One turn sends every row of this set to another row. A few are shown first. Where does it send the rows asked after them?
vatot: [ -7   9  11   4  19  10 -24   0   3 -13   4 -11  18  -4  18]
fafov: [-17  15  -7 -50  21  26   5  -2 -17 -18  15   8  17  21  11]
Mepi: [-13  14  -8 -44  21  15   3  24  10 -43  21   4  12  -2   9]
geno: [-11   6   9   8  13  12 -18  -1   3 -10  11  -9  16  -2  11]
riz: [ -8   3   8 -34  16  18 -31   7   2 -14  19  15 -14  28  19]
vige: [ -7  -2  -5 -25  22  11   0  11   0 -24  19   0  35 -29  12]
Fomez: [ -4   1  -1 -49  16  20 -25  -4  14 -21  19   8  36   6   9]
nese: [  1 -18  12 -34  17  13   6  -4  -9 -17   5  -5 -19   0  12]
fevo: [ -1 -19  11 -31  16  16   9  -4  -9 -18  11  -3 -19   2  10]
dep: [-15  11  -9   2  16  25 -25   4 -16 -15  21   8   7 -21  17]
dadip: [ 12  -1   8 -32  25  32  -4  -8 -20 -16   9   4  -1  17  34]
bib: [ -9  13  -9 -37  18  32  -3  11   9 -35  34  14  25  12   9]
Siliv: [ -5   2   0 -56  20   5 -19  10  16 -29   6  -3  22  -7   9]
dimil: [ -2   6  -7 -23  25  19  -3   8  -4 -23  21   4  42 -23  21]
rav: [-16   5  -8 -48  19   9  -3  13 -18 -19  14   8 -20 -11   7]
Gemas: [-14  -6  -2 -52  15   5 -16   0 -13  -7  10   6 -13 -12   2]
fude: [-11   2   9 -34  20  12 -25  16   4 -23  16  12 -23  21  17]
dube: [-16   5  -5   3  25  20 -24  10 -10 -25  16   6   0 -28  16]
voki: [ -8  -1  -6 -22  22  12   2  11   1 -24  21   1  34 -28  11]
miva: [ 10  -2   7 -28  23  35  -1  -9 -20 -16  14   8  -2  19  32]
Fas: [-13   1  -1  -2  24  16 -32   5  -8 -19  10   3   4 -30  16]
baz: [-14  -5  -3 -42   9  19  -7   4  18 -27  31   8  23   3  -7]
vef: [-12  14  -8  -3  20  20 -30   7 -17 -16  11   5   7 -25  23]
Som: [-21 -15   8 -44  39  22   4  -3   4 -34  14   6   9  11  -3]
mepo: [ 11  -5   9 -30  22  33  -5 -13 -19 -12  11   6   1  18  31]
zipi: [  1   0   2 -42  48  29 -28  -2 -15 -27  11  20   2   2  30]
fisi: [ -5   1  -2 -31  43  39 -15   0 -16 -30  27  27  -1   8  23]
dak: [ -2   4  -6 -23  23  18  -5   6  -4 -21  20   4  43 -23  20]
fumop: [ -3   5  -7 -22  23  20  -3   7  -3 -22  23   5  43 -21  19]
gilu: [ -1 -15  10 -32  18  15  11   1 -10 -21   8  -3 -21   1  13]
Tik: [ -2 -10   3 -37  39  36 -28 -13 -11 -18  23  25   7   7  18]
lar: [-12   7  -5  -3  15  21 -34  -1 -14 -10  14   6  11 -23  17]
zak: [-16  -3  -2   3  20  21 -28   2  -7 -18  19   6   5 -26  10]
panog: [-12  10   8  13  16  18 -13   3   3 -16  16  -6  15   1  13]
gonor: [ -9  15   9   3  20   6 -17   8   0 -17   1 -12  12  -6  20]
Dinuf: [ -9  18   7   8  23  13 -13  12   0 -22   7  -9  11  -4  22]
noked: [-13  -2  10 -32  16  15 -25  12   6 -20  20  14 -21  24  12]
Vupir: [-17 -14   9 -50  42  16  -3  -2   3 -33   4   2   9   7   3]
davu: [ -7  -3  -5 -24  21  12   1  10   1 -23  21   1  36 -28  11]
Maroz: [ -9   7   6 -32  17  19 -27  12   0 -19  21  16 -17  28  20]
lasuf: [-20  -6  -6 -42  11  15  -4   1 -15 -10  26  13 -15  -6  -5]
refi: [-19  -8   6 -46  43  19   5   5   1 -40   8   4   5   8   4]
zusa: [-13  15   6  11  17  15  -8  11  -1 -20  14  -8  10  -2  15]
zikit: [-13  16  -5 -57  25  20  -2  -1 -18 -18   4   3  18  18  16]
Teloz: [ -7   7   8 -36  19  15 -31  11   0 -17  15  14 -16  26  23]
ralam: [-10  -2  11 -36  18  10 -29  11   6 -19  14  12 -20  22  15]
sig: [-15   9  -3 -55  19  23  -4  -9 -14 -12  11   5  22  20  10]
numif: [ -1  19  -6 -51  28  17 -15  17   6 -38  10   3  25   1  25]

zikit goes to Vupir
gonor goes to vatot
nese goes to mepo
Now these:
Siliv goes to Fomez
Gemas goes to Tik
ralam goes to riz
lar goes to zak

One turn sends every row of this set to another row. A few are shown first. Where does it send the rows asked after them?
von: [ 20   4 -21   0  22   3  15  -1   2  18  -7  11   4  -1 -23  -4]
gel: [  3 -26  -2  -1  13   0  15 -22   8 -19  -9  -3  -6   3   4  -7]
gepif: [-24   2  21  -5   6  14  14 -18   2  -4  -7  -8   3   6 -22  16]
Zumoz: [ -6  12  10  -1 -12  25   6 -19   3  -5 -18  13  11 -16  -3  23]
dipek: [  8  12  11   2 -30  -7   3 -20  -1   1  -4  -9   6 -17 -23   6]
tiron: [ 15  -6   1   4 -20 -20  -3 -16  -9  -5 -16 -14  25 -13 -19   8]
nele: [-19 -14 -29   6   9   0  27  -1  -3   5 -19   9  10 -12  -7  -3]
fasom: [ 14   1  -4  16  23 -15  25 -14  -2  12 -12   5  18   8 -22  14]
kel: [  9  -1   1  18 -20  -3  -7   0 -18  -9   9  -5  15  -7 -11   1]
Topig: [-12  10 -24  -6   6   2  14  -9  24  16 -22  10   4  15  -8  -7]
Mem: [ -7 -23  -5 -17  12  -6   7  -4   0   4 -10   2  18  27   1   5]
taz: [  8   0   2   7 -25  -9  -5  -9   3  21 -16  -4  23 -22 -21  -6]
bado: [ -4 -17   5   4   1 -11 -16 -10   7 -17 -21  -6   4 -10   7  19]
Defun: [ -4   9 -14   5 -11 -14  -6 -30  -4 -15 -30 -11  14   7   4  -2]
Tuker: [-16 -11 -10  19 -13   8   4  -4  -4  16 -42  -3   4  -9  -7   5]
bisur: [ 13   4   5   4   8 -18  30  -6  16   9  -7  -1  -6  11 -16  13]
Zanot: [ 17  18 -10  22 -22   3  -4  -9   3  -6  -3   0  12 -12 -12  -9]
neno: [-25   0 -19   4  11   1   5 -11  24  20 -18   2  11 -13 -17   5]
bovap: [ 11  -5  12   3  15  -9  20  -2  11  27   2  13  13   3 -13   8]
zuba: [-18  13  -2  -2  20   6   7 -25  -4  -6   3   9   4  18 -16   9]
vikaz: [-15  12  11 -17 -29  -1   1  -9   4   0  -8   0   6   2  10   2]
diro: [ 27  -7  -6  -8  19  -6  17   4  -2   0 -14  -4   2  16 -18  -2]
manu: [  4  -6  -6   1  12  -3  -7 -10  -9 -18 -31 -16  19  -3  11 -10]
Ruvuz: [-11  19   0 -16  -9  10  13  -4  -8 -17  -5  -5  -2 -12   6  10]
lasag: [-15   8  16  -6  13  18  23  -3   8 -11 -10  14  12  -8  -8  -9]
gupos: [  4 -27  -9 -12   7   0  11 -22  15  -3 -25 -11  21   9  -3  16]
tibib: [ 11   8   4  -9  20   0  14   8  -4   4   8   7  -4   4 -24   4]
Nosa: [ 19  -1  -5  10 -31  -2   3  10  -2  -2 -13  -6  22  -2  -5  -8]
nep: [-10  -3 -16   3  -5  19   1 -10  -7  24 -13   1   3 -17   8 -16]
Bibo: [-19   0  -9   5 -11   2 -11 -19 -17  20 -11   8  27  -7   2  -5]

bovap goes to Nosa
lasag goes to Tuker
dipek goes to von
Now these:
Defun goes to zuba
gepif goes to nep

One turn sends every row of this set to another row. A few are shown first. Where does it send the rows asked after them?
dolis: [-10  -9   0  16  -3   7 -35   5  -6   7  29 -24  -5  -9 -27  35  11  -5
  17]
daba: [  1  -4  -3 -17 -20   2 -27 -10  12 -12  16 -20   5  -4 -15  52  -1  -6
  16]
mef: [-10  -1 -12  10   3   3 -37   8  11  16  27 -27  -5 -10 -22  41  11 -10
  18]
ruvor: [  5   1  14  21   0   1 -11   5   8  19  -2   1 -19 -20  25  49  15  17
  14]
pimom: [ 31  11  -3  23   0   5  13   9   6  23   3 -11   3 -12   8  18  -4 -13
  27]
topoz: [  5   2  12  19   0   1 -11   5  11  19  -2   1 -18 -20  26  51  14  16
  14]
devi: [ 19   0 -26  25   5   1  -8   2  21  20   3  -6  -1 -16   6  30   2 -23
 -12]
Fek: [ 12  10 -20   3  -5   7  -4   0  23  11  -1   4   5 -13  12  45 -11 -25
 -10]
fulez: [-15   7 -11  -6  -3   7 -34   7  16  11  24 -22  -1  -7 -17  53   3 -13
  19]
Fepet: [  4  -3 -17 -11 -10  -4 -32  -7  25   0  17 -28   1  -7 -14  51   5 -11
  15]
fana: [  3   2  17  17  -3   3 -10   5   8  16  -3   3 -17 -19  26  52  12  17
  15]
kab: [-17   5   3 -10 -12  11 -30   4   3   0  24 -16   2  -5 -18  54  -3  -9
  19]
Pav: [  9 -19  -4  12 -11  -4 -31 -10   1  -5  20 -30  -3  -8 -25  32  13  -2
  13]
vunel: [ 27  17   1   9  -8   9  16   8   7  16   1  -5   7  -9  13  28 -12 -14
  27]
fezol: [ 27  13   7  13 -10  10  17   6  -2  13   2  -4   6  -9  10  23 -11 -11
  27]
Kidi: [  4   3  14  16  -2   2 -10   6  11  18  -3   3 -17 -20  27  53  12  16
  14]
faka: [ 10   4  -1   2 -17  14   2  -3   2  -4  -1  11   8 -10   9  42 -17 -18
 -11]
gutab: [ 30   9   5  22  -6   8  15   7  -3  16   3  -8   4 -11   7  17  -7 -10
  26]
Perir: [-14  -5   9   4 -13  12 -30   3 -11  -3  26 -17   0  -6 -24  42   3  -4
  17]
Moz: [ 15  -8   5  24 -14  12   0  -4 -14  -5   3   7   3 -12   0  26  -8 -12
 -13]
Dozo: [  9 -12 -17   6  -5  -7 -34  -6  19   4  19 -33  -4 -10 -21  38  14  -7
  14]
Lufep: [  4 -14   5  -2 -21   2 -27 -12  -3 -16  18 -21   2  -5 -22  40   4  -1
  14]
Kabo: [ 21 -11 -10  37  -1   4  -6  -1  -2  10   5  -3  -2 -17  -2  18   4 -15
 -13]
nokib: [  4   0  16  20  -2   2 -11   5   6  17  -3   2 -18 -19  24  50  13  18
  14]
takun: [ 29  16  -5  14  -2   6  14   9  12  22   2  -9   4 -11  12  25  -7 -16
  27]

devi goes to Moz
Lufep goes to Fepet
topoz goes to nokib
Now these:
kab goes to mef
vunel goes to pimom

